[[111 134 112 152 145 129 109 121 129 109 138]
 [141 110 134 132 122 147 135 148 107 122 130]
 [104 111 108 122 134 125 108 108 115 145 143]
 [141 108 112 107 117 133 121 126 135 117 123]
 [125 137 147 113 107 108 119 115 131 108 128]
 [113 119 120 152 124 109 143 129 109 150 150]]
->
[[141 108 112 107 117 133 121 126 135 117 123]
 [141 110 134 132 122 147 135 148 107 122 130]
 [104 111 108 122 134 125 108 108 115 145 143]
 [113 119 120 152 124 109 143 129 109 150 150]
 [111 134 112 152 145 129 109 121 129 109 138]
 [125 137 147 113 107 108 119 115 131 108 128]]

[[123 154 102 132 122 146 150 120 126  99]
 [119 153 134 153 124 140 130 122 116 107]
 [100 113 105 130 145 120 132 131 136 154]
 [131 109  98 110 150 130 148 104 152 128]
 [146 138 133 137 102 118 126  99 116 146]]
->
[[131 109  98 110 150 130 148 104 152 128]
 [100 113 105 130 145 120 132 131 136 154]
 [146 138 133 137 102 118 126  99 116 146]
 [119 153 134 153 124 140 130 122 116 107]
 [123 154 102 132 122 146 150 120 126  99]]

[[129 129 132 122 113 127 124 134 144 123 115]
 [123 139 139 141 128 113 128 139 131 119 143]
 [138 126 115 131 119 130 129 122 136 130 118]
 [129 137 113 112 121 125 136 122 116 138 110]
 [133 123 136 110 114 132 136 127 112 142 144]
 [139 131 128 143 130 130 103 118 110 130 122]]
->
[[133 123 136 110 114 132 136 127 112 142 144]
 [138 126 115 131 119 130 129 122 136 130 118]
 [129 129 132 122 113 127 124 134 144 123 115]
 [139 131 128 143 130 130 103 118 110 130 122]
 [129 137 113 112 121 125 136 122 116 138 110]
 [123 139 139 141 128 113 128 139 131 119 143]]

[[127 115 131 155]
 [111 107 120 104]
 [126 138 132 122]
 [134 139 127 118]
 [133 117 128 156]]
->
[[111 107 120 104]
 [127 115 131 155]
 [133 117 128 156]
 [126 138 132 122]
 [134 139 127 118]]

[[122 120 130 130 139 133 109 122 132 130 125 127 116]
 [129 125 124 129 149 125 113 118 124 130 124 129 123]
 [134 128 118 129 148 122 129 120 119 130 118 126 127]
 [120 118 131 130 132 137 112 124 136 130 123 125 114]
 [132 127 121 129 150 123 120 119 121 130 121 128 126]]
->
[[120 118 131 130 132 137 112 124 136 130 123 125 114]
 [122 120 130 130 139 133 109 122 132 130 125 127 116]
 [129 125 124 129 149 125 113 118 124 130 124 129 123]
 [132 127 121 129 150 123 120 119 121 130 121 128 126]
 [134 128 118 129 148 122 129 120 119 130 118 126 127]]

[[124 122 137 140 124 125 137]
 [114 115 101 102 114 114  99]]
->
[[114 115 101 102 114 114  99]
 [124 122 137 140 124 125 137]]

[[127 129 128 130 128 127]
 [112 136 145 131 112 116]
 [131 111 135 131 136 152]]
->
[[131 111 135 131 136 152]
 [127 129 128 130 128 127]
 [112 136 145 131 112 116]]

[[139 114 119 106 121 136 120 145 129 122 105 145 137 133]
 [111 131 132 105 144 118 122 143 115 119 132 142 129 113]
 [135 135 113 140 146 117 147 143 142 119 149 117 147 110]
 [131 144 150 126 117 119 135 135 138 139 147 131 149 122]
 [136 137 108 150 137 122 148 138 151 115 117 109 135 115]
 [114 107 120 118 123 108 138 106 131 117 133 126 123 117]]
->
[[114 107 120 118 123 108 138 106 131 117 133 126 123 117]
 [139 114 119 106 121 136 120 145 129 122 105 145 137 133]
 [111 131 132 105 144 118 122 143 115 119 132 142 129 113]
 [135 135 113 140 146 117 147 143 142 119 149 117 147 110]
 [136 137 108 150 137 122 148 138 151 115 117 109 135 115]
 [131 144 150 126 117 119 135 135 138 139 147 131 149 122]]
---
[[132 135]
 [114 152]
 [139 141]
 [140 145]
 [132 125]
 [139 122]
 [131 130]
 [134 123]
 [124 128]
 [115 126]
 [123 140]]
->
[[139 122]
 [134 123]
 [132 125]
 [115 126]
 [124 128]
 [131 130]
 [132 135]
 [123 140]
 [139 141]
 [140 145]
 [114 152]]

[[124 105 131 140 130 130 114 134 127]
 [127 135 127 143 136 127 138 118 131]
 [112 125 126 121 121 137 135 137 127]
 [132 141 126 140 128 127 136 112 128]]
->
[[124 105 131 140 130 130 114 134 127]
 [112 125 126 121 121 137 135 137 127]
 [127 135 127 143 136 127 138 118 131]
 [132 141 126 140 128 127 136 112 128]]

[[126 117 134 135 131 134 126 124]
 [127 125 137 126 129 122 121 133]
 [126 116 133 135 129 133 126 125]
 [137 151 141 115 139 112 117 134]]
->
[[126 116 133 135 129 133 126 125]
 [126 117 134 135 131 134 126 124]
 [127 125 137 126 129 122 121 133]
 [137 151 141 115 139 112 117 134]]

[[129 136 143 130 116 117 136 127 140 126 131 149 122 114]
 [129 134 141 130 119 120 135 128 138 127 131 146 124 118]]
->
[[129 134 141 130 119 120 135 128 138 127 131 146 124 118]
 [129 136 143 130 116 117 136 127 140 126 131 149 122 114]]

[[138 134 128 125 126 137 131 117 127]
 [117 127 121 124 121 136 129 140 128]
 [141 129 129 142 127 121 134 118 133]
 [139 124 125 120 129 128 136 135 115]
 [147 130 129 135 134 128 119 125 123]
 [107 123 132 131 122 137 120 126 126]
 [124 132 124 129 102 129 123 126 137]]
->
[[107 123 132 131 122 137 120 126 126]
 [139 124 125 120 129 128 136 135 115]
 [117 127 121 124 121 136 129 140 128]
 [141 129 129 142 127 121 134 118 133]
 [147 130 129 135 134 128 119 125 123]
 [124 132 124 129 102 129 123 126 137]
 [138 134 128 125 126 137 131 117 127]]

[[122 144 121 158 128 136 120]
 [134 135 129 148 134 139 102]
 [124 124 114 106 125 122 126]
 [129 128 140 133 128 126 151]]
->
[[124 124 114 106 125 122 126]
 [129 128 140 133 128 126 151]
 [134 135 129 148 134 139 102]
 [122 144 121 158 128 136 120]]

[[144 120 110 135 120 131 123 119 136 126 129 138]
 [119 105 135 135 134 116 134 100 131 148 111 136]
 [135 140 121 113 139 149 140 139 113 125 153 109]
 [132 139 127 134 112 123 112 145 139 111 124 137]
 [138 133 117 127 123 134 126 134 128 120 135 128]
 [137 149 122 127 115 133 116 156 132 106 137 127]]
->
[[119 105 135 135 134 116 134 100 131 148 111 136]
 [144 120 110 135 120 131 123 119 136 126 129 138]
 [138 133 117 127 123 134 126 134 128 120 135 128]
 [132 139 127 134 112 123 112 145 139 111 124 137]
 [135 140 121 113 139 149 140 139 113 125 153 109]
 [137 149 122 127 115 133 116 156 132 106 137 127]]

[[126 126 115 122 124 131 127 128 124 116 127]
 [111 138 139 123 133 127 126 138 137 137 100]
 [116 134 134 123 132 128 126 134 133 133 108]]
->
[[126 126 115 122 124 131 127 128 124 116 127]
 [116 134 134 123 132 128 126 134 133 133 108]
 [111 138 139 123 133 127 126 138 137 137 100]]
---
[[124 118 114 103]
 [122 114 126 155]
 [120 108 106 127]
 [142 154 124 136]
 [119 113 137 104]
 [126 121 113 155]
 [140 152 128 113]]
->
[[119 113 137 104]
 [120 108 106 127]
 [122 114 126 155]
 [124 118 114 103]
 [126 121 113 155]
 [140 152 128 113]
 [142 154 124 136]]

[[119 144 132 119 135 130 121 114 139 125 114 124 137]
 [120 142 138 147 145 133 128 138 134 124 121 130 121]
 [127 143 153 139 123 121 130 128 127 136 130 137 143]
 [123 152 141 121 128 125 145 123 124 128 142 146 126]]
->
[[119 144 132 119 135 130 121 114 139 125 114 124 137]
 [120 142 138 147 145 133 128 138 134 124 121 130 121]
 [123 152 141 121 128 125 145 123 124 128 142 146 126]
 [127 143 153 139 123 121 130 128 127 136 130 137 143]]

[[140 135 145 153]
 [113 120 124 127]
 [152 132 141 126]
 [114 123 125 129]
 [138 141 138 153]
 [121 119 134 135]
 [123 130 136 146]]
->
[[113 120 124 127]
 [114 123 125 129]
 [121 119 134 135]
 [123 130 136 146]
 [138 141 138 153]
 [140 135 145 153]
 [152 132 141 126]]

[[127 114 136 141 137 146 113 121]
 [114 122 129 146 129 136 124 122]
 [138 125 124 128 121 149 130 117]
 [140 117 149 135 145 118 114 146]]
->
[[114 122 129 146 129 136 124 122]
 [127 114 136 141 137 146 113 121]
 [138 125 124 128 121 149 130 117]
 [140 117 149 135 145 118 114 146]]

[[153 105 122 104 132]
 [124 108 154 146 126]]
->
[[124 108 154 146 126]
 [153 105 122 104 132]]

[[143 110 152 130 138 131 146 156 157 129 137]
 [130 137 108 149 114 136 112 118 136 149 109]]
->
[[130 137 108 149 114 136 112 118 136 149 109]
 [143 110 152 130 138 131 146 156 157 129 137]]

[[148 105 121 131 144]
 [141 146 111 122 140]
 [110 123 129 121 109]
 [125 113 138 132 125]
 [111 134 158 121 114]
 [128 143 124 118 128]]
->
[[110 123 129 121 109]
 [111 134 158 121 114]
 [125 113 138 132 125]
 [128 143 124 118 128]
 [141 146 111 122 140]
 [148 105 121 131 144]]

[[132 127 142 125]
 [119 145 126 106]
 [150 126 129 128]
 [141 108 153 154]
 [135 115 142 124]]
->
[[119 145 126 106]
 [132 127 142 125]
 [135 115 142 124]
 [141 108 153 154]
 [150 126 129 128]]
